In the rows, zero is written as 128.
A single turn carries every row of the set below to another of its rows. Some are shown first; where does it send the rows asked next?
z829: [118  85 113 133 133 103 100 125 101 147 132 129 139 131 170]
z770: [121 109 140 101 123 150 137 107 113 132 120 108 157 132 137]
z235: [123 115 127 138 155 115 116 133 101 171 146 123 136 156 111]
z55: [123 123 131 110 138 127 127 139 110 124 136 116 175 140 129]
z512: [112 119 110  99 150 111  97 110 126 157 123 109 160 144 150]
z98: [101 103 144  99 127 104  98 107 134 156 130 119 165 152 148]
z712: [143 102 143 121 151 124 135 108  84 159 129 114 134 139 168]
z10: [123 104 122 116 145  91 110 117  98 179 148 126 133 154 121]
z590: [ 99 116 148 108 127 130 117 137 113 148 117 104 176 139 124]
z694: [116 124 161 107 120 126 123 126 124 140 141 108 163 131 133]
z529: [116  70 140 133 130 133 141 108 112 129 117 111 146 139 137]
z490: [123  86 115 127 120 122 123 121 106 151 133 143 157 132 173]
z527: [103  97 147 116 144 131 139 112  92 162 117 107 118 149 161]
z311: [125 120 122 107 127 133 143 122 113 144 131 110 177 121 138]
z66: [126 119 131 117 155 117 127 128  96 175 151 128 130 158 118]
z545: [131  97 130 122 153 137 149  98 106 171 123 119 149 144 168]
z706: [122  86 125 148 143 127 153 120 128 140 124 114 157 142 133]
z535: [125 120 128 124 145 107 110 137  93 169 157 119 151 143 114]
z961: [110  87 142 127 111 112 101 120  94 165 112 125 137 134 166]
z974: [127 103 148 147 148 135 141 114 125 142 112 119 152 161 131]
z667: [103 114 115 106 139 110 101 108 125 163 117 101 172 132 150]
z775: [105  81 132 112 123 140 108 116 110 145 134 127 161 123 167]
z834: [127 118 127 124 150 115 121 126  82 175 143 129 131 160 124]
z592: [112 103 158 140 134 127 139 125 126 139 125 104 128 141 128]
z303: [ 92  79 135 110 123 110 113 123  95 151 129 131 144 150 171]
z558: [121 115 126 110 142 102 112 133  92 175 160 122 146 140 119]
z380: [125 105 121 127 137  98 110 128  82 169 145 135 138 157 125]
z755: [120 106 107 112 130 113 113  97 142 160 120 118 163 138 149]
z102: [118 111 126 130 152 107 115 135 109 167 156 126 140 150 109]
z802: [127  96 165 130 134 133 129 111  92 168 110 120 134 151 156]
z266: [116  77 141 111 143 136 128  90 107 161 119 105 148 136 164]
z532: [126 104 125 124 139 104 121 131  85 167 152 139 130 158 123]
z915: [137  98 143 143 157 118 139 114 123 135 121 112 146 161 127]
z287: [108  96 127 112 129 139 106 101 145 142 118 117 156 140 142]
z996: [ 96 107 129 106 121 110  93 117 119 166 108 106 159 136 145]
z813: [114  85 117 134 118 102 106 114  99 153 119 126 146 128 169]
z634: [137 104 144 127 134 130 138 102  84 160 115 122 136 144 167]
z74: [113  99 166 137 139 135 133 130 115 147 109 112 155 160 123]
z752: [126 113 122 118 145  94 103 119  94 179 148 122 147 153 119]
z101: [111 120 136 119 137 137 128 138 115 135 129 114 186 135 132]

z74 turns into z590
z529 turns into z770
z102 turns into z558
And these:
z512 turns into z829
z235 turns into z535
z303 turns into z527
z974 turns into z101
z755 turns into z490

A single turn carries every row of the set below to another of its rows. Some are shown first; where does it send the rows asked next?
z254: [159 144 156 114  96 125 141 108 121 127 101 142 124 126 133 106 133 165
 150 114  90 125 119 103 137 140]
z681: [120 141 148 116 123 128 145 113  86 124 107  99 108 150 139 129 158 158
 121 135 111 135 131 114  81 133]
z252: [143 119 157 113 133  97 146 122 112 119  80 121 133 121 148 115 126 133
 170 143 122 147 149 118 104 150]
z181: [145 118 155 114 137 100 146 126 121 117  85 116 132 120 154 113 122 128
 167 143 123 140 151 114 110 154]
z230: [139 152 137 145 105 133 147 149 111 107  97 138 166 126 133 130 146 114
 136 130 124 138 135 125 129 125]
z895: [117 143 143 113 118 125 142 117  84 120 107 103 104 145 143 130 158 155
 121 132 114 143 130 113  86 136]
z613: [157 139 160 118  97 126 146 107 118 128  95 139 124 121 133 108 133 167
 150 103  90 127 121 102 131 138]
z350: [158 147 159 115 100 122 143 109 116 130 102 137 126 123 134 103 135 172
 149 115  82 125 120 102 131 136]
z440: [136 156 140 144 104 130 147 143 107 102 103 135 164 126 129 139 148 111
 137 124 122 132 131 122 127 127]
z854: [122 137 146 111 123 130 145 120  89 123 111  94 104 144 141 137 158 156
 123 132 110 143 127 110  83 130]
z629: [159 150 167 112 107 126 111 123  94 124 130 135 129 132 158 126 128 139
 149 146 155 138 125  94 116 139]
z520: [144 116 155 112 135  99 143 121 119 119  80 123 122 124 147 111 125 133
 169 147 118 143 148 118 105 153]
z929: [160 137 141 116 153 122 154 130 136 139 115 141 125 138 148 123 162 150
 124 159 126 102 114 124 137 130]
z424: [123 142 146 110 114 121 143 118  79 125 108  93 108 144 138 130 160 157
 125 132 108 143 127 115  84 131]
z780: [162 151 166 117 111 126 113 125  92 123 134 133 135 129 156 125 128 147
 146 146 153 138 121  93 120 139]
z81: [133 150 136 147 105 135 147 144 110 102 103 135 168 130 132 131 151 117
 140 127 122 138 132 124 126 128]
z406: [156 142 154 118  99 121 145 105 115 126 105 141 123 121 134 107 129 170
 147 113  88 125 118 102 137 135]
z447: [164 135 135 108 151 122 153 129 135 144 111 131 124 141 140 120 155 153
 124 160 127 109 117 119 139 130]
z256: [121 133 146 114 114 125 144 119  87 125 105  98 104 144 139 129 159 151
 121 135 108 143 128 111  83 128]
z33: [141 154 133 149 100 128 147 149 108 109  99 139 166 125 131 129 148 116
 144 125 125 137 129 123 126 126]
z632: [139 153 134 141 100 130 144 147 112 105 102 138 163 124 131 133 142 113
 142 126 119 133 131 124 127 119]
z29: [160 140 137 119 154 117 154 135 137 141 113 141 125 144 144 126 160 150
 127 156 124 106 118 119 139 137]
z258: [164 139 133 114 154 117 151 139 139 143 110 137 121 143 144 122 156 154
 133 164 124 112 119 117 136 130]
z391: [136 153 134 146 107 139 150 147 111 108 106 135 163 126 133 136 145 112
 137 120 123 139 134 123 128 127]
z794: [167 141 137 111 152 116 157 133 130 146 111 134 122 138 148 119 154 153
 130 161 124 104 117 119 135 131]
z299: [162 132 135 108 155 115 159 132 132 140 112 139 120 136 142 126 160 151
 126 160 125 102 117 118 137 137]
z783: [142 156 138 143 103 136 151 144 108 101 102 139 164 125 127 130 147 119
 138 125 125 135 132 124 131 132]
z544: [165 137 134 111 156 125 153 133 138 142 115 134 123 138 142 123 155 150
 126 153 125 104 115 121 135 132]
z203: [116 137 148 110 120 127 141 117  89 125 107  98 105 146 143 133 159 157
 122 132 108 136 133 117  90 131]
z354: [143 117 152 117 135  97 141 123 115 115  83 118 126 121 149 113 123 137
 165 147 121 145 154 115 109 151]
z111: [161 150 168 112 114 126 113 121  95 126 134 132 132 131 159 124 133 144
 145 138 152 138 117  94 119 139]
z61: [165 151 164 113 108 120 113 124  99 127 132 132 137 129 162 128 127 143
 149 145 153 131 120  93 118 137]
z572: [121 139 150 112 114 129 148 117  82 124 109 100 109 145 138 129 152 157
 125 138 108 141 129 114  81 124]

z354 turns into z406
z299 turns into z783
And these:
z181 turns into z613
z440 turns into z681
z447 turns into z230
z203 turns into z929
z391 turns into z854
z33 turns into z424
z629 turns into z520
z258 turns into z632

A single turn carries every row of the set below to another of its rows. Some are shown first; where does it send the rows asked next?
z402: [137 131 156 157 140 118 113 137 146 121 148 106 116 113 128 126 136 106
  86 112 127 142 124 146 154 141  95 119 116 125 132 133 149 125 113 136
 113 124  81 129 123 121 163 118 140 138 143 115 136 129]
z948: [132 127 132 149 133 113 117 136 155 135 145  95 103 108 109 140 132 121
  98 105 130 129 137 149 159 148 105 126 119 130 123 146 130 103 118 138
 117 125  95 126 143 132 160 124 139 139 131 109 151 133]
z144: [131 157 138 127 131 159 103 122 155 131 124 100 151 140 142 139 131 123
 124 125 113 122 115 129 155 146 151 109 124 149 134 125 127 137 152 119
 146  95 124 116 129 130 137 130 148 127 147  97 117 122]
z410: [130 100 131 116 128 148 146 128 139 132 106 117 153 127 153 148 131  97
 100 112 149 154 108 115 158 137 112 128 136 145 139 135 127 161 100 150
 136 113 114 143 142 133 150 129 133 149 133 101 163 116]
z43: [132 140 138 129 129 130  82 135 116 139 116  96 151 115 146 129 131 122
 135 125 126 150 123 141 152 121 148 129 119 143 138 123 120 126 131 111
 153 134 132 121 141 128 161 125 159 149 119  91 135 142]
z573: [123 138 128 136 108 159 119 132 142 147 120 127 142 148 108 133 124 122
 130 127 146 113 109 132 142 134 128 149 146 151 145 173 114 123 106 138
 130 138 130 156 152 116 138 134 140 130 119 120 158 110]
z104: [130 137 126 155 144 122 143 140 147 123 126 118 134 141 155 135  94 118
 115 142 137 132 147 122 114 117 113 129 120 158 151 136 112 150 138 101
 138 117 112 142 135 127 169 107 121 146 146 130 138 116]
z462: [129 120 166 158 105 153 146 128 146 131 116 139 147 129 128 122 117 104
  93 130 141 123 120 105 154 143 140 121 151 131 155 160 145 143 127 133
 145 145 119 139 117 129 136 147 133 141 139 104 152 113]
z346: [142 110 123 158 128 133 102 119 133 169 115 126 143 147 113 129 105 131
 116 131 123 128 148 103 142 133 127 160 118 108 129 124 124 154 127 135
 111 126 135 135 127 118 133 118 115 158 136  95 100 117]
z300: [128 129 166 123 113 131 111 133 134 124 136 123 112 158 150 141 128 123
 132 124 140 122 110 147 113 134 137 135 138 119 104 155 118 144 137 131
 117 116 152 129 130 137 141 113 162 131 152 105 119 114]
z689: [106 110 136 131 131 119  93 126 113 129 123 118 128 148 139 119 135 120
 104 116 144 108 127 135 134 147 136 140 138  96 130 134 137 145 142 145
 150 114 140 143 116 140 166  99 147 140 133  84 143 132]
z17: [136 126 143 162 112 136 143 144 145 129 134 107 109 138 139 140 128 131
 101 124 136 129 129 114 153 129 110 111 100 154 124 141 128 109 127 139
 120 106  92 150 129 114 139  98 155 164 138 104 143 132]
z415: [133 129 119 137 126 132 116 139 130 126 108 136 142 116 115 124 131 123
 111 137 153  97 131 139 139 143 132 127 133 124 150 166 113 142 113 149
 143 150 132 132 114 136 132 169 141 137 155 111 144 148]
z951: [118 133 133 133 127 136 113 142 142 154 132 126 156 165 130 135 119 122
 112 135 113 116 143 103 117 135 146 129 108  95 149 119 124 137 134 142
 108 123 133 142 153 101 137 124 131 133 133 119 111 136]
z903: [141 104 137 122 130 126 127 137 139 138 118 108 140 115 150 171 151 120
 113 128 138 119 130 140 138 128 128 110 131 142 130 139 108 160  87 140
 110 144 132 146 121 135 145 152 118 149 133 127 163 139]
z984: [138 108 141 133 125 137 125 127 145 123 117 137 145 128 153 169 133 126
 105 130 125 128 112 134 136 143 102 123 138 136 122 130 126 176  89 135
 131 105 105 136  99 138 145 147 133 142 130 121 155 109]
z9: [139 115 147 159 119 157  80 126 118 143 128  91 141 125 130 131 128 143
 125 122 108 118 128 129 162 132 125 108 117 131 135 109 114 129 125 108
 161 119 136 124 109 133 131 140 116 144 140  96 133 138]
z249: [150 127 145 140 106 156 110 134 120 134 136  95 137 134 147 118 143 111
 125 137 113 148 130 135 149 139 139 114 140 157 112 124 123 140 130 111
 133 125 125 103 129 106 154 138 110 121 121 104 117 124]
z550: [136 131 127 147 131 111 109 148 140 149 124 127 138 139 111 140  98 114
 114 122 110 138 145 107 117 121 141 154 128  91 132 122 117 141 134 121
 122 134 142 121 130 111 152 139 145 153 138 121 121 124]
z52: [112 111 139 112 137 159 134 138 145 149 114 106 152 115 128 170 123 133
 103 107 149 122 120 135 135 147 108 123 119 149 136 134 127 134 100 142
 140 121 133 145 137 132 137 147 134 154 124 129 172 125]
z992: [137 116 148 139 122 140 119 133 135 161 134 127 150 134 120 129 104 110
 103 147 132 147 142 119 118 142 122 147 121  98 135 127 138 132 127 136
 115 125 139 105 156 115 125 130 121 125 133 105  99 129]
z917: [131 111 159 129 120 136 108 127  90 144 134 116 111 144 126 120 111 118
 117 108 146 127 129 129 127 115  93 123 132 127 127 135 133 134 145 123
 143 116 171 142 127 119 142 116 127 145 149 111 146 119]
z995: [116 131 140 164 163 137 120 127 144 134 144 103 145 146 162 145 116 108
  97 140 131  99 153 132 116 131 108 117 132 117 139 132 124 139 122 113
 132 130 106 132 140 128 162 118 101 111 146 112 152 133]
z377: [119 108 140 156 143 145 130 136 135 143 124 102 135 134 172 139  99 135
 120 148 159 116 147 141 113 139 105 129 111 125 113 145 104 127 111 119
 136 147 106 120 153 140 141 117 118 144 138  91 131 138]
z591: [123 106 166 123 117 133 122 129 130 134 133 108 116 141 121 111 134 122
 111 111 139 109 137 147 132 167 144 123 133 138 127 137 142 140 142 128
 117 126 155 148 114 126 155 117 101 142 141 120 112 118]
z112: [147 133 131 150 129 116 128 130 130 130 130 109 108 132 136 143 145 145
 109 139 146 111 133 128 150 135  88 103  98 142 117 139 121 119 116 135
 113 114  98 138 121 108 134 112 148 152 147 103 134 145]
z695: [137 132 150 146 124 150  90 131 112 140 119 153 152 143 142 122 123 109
 121 135 133 118 115 134 137 130 101 121 140 131 126 163 135 155  97 132
 129 150 106 161 115 102 138 153 133 146 135 111 142 120]
z86: [119 116 134 158 158 133 123 131 163 129 121 108 140 128 139 133  92 117
 122 112 135 127 144 149 136 148 114 158 114 144 139 143 105 131 115 111
 136 127 111 148 148 158 157 116 110 154 159  98 121 118]

z573 turns into z462
z104 turns into z995
And these:
z550 turns into z951
z249 turns into z9
z112 turns into z948
z984 turns into z903
z689 turns into z300

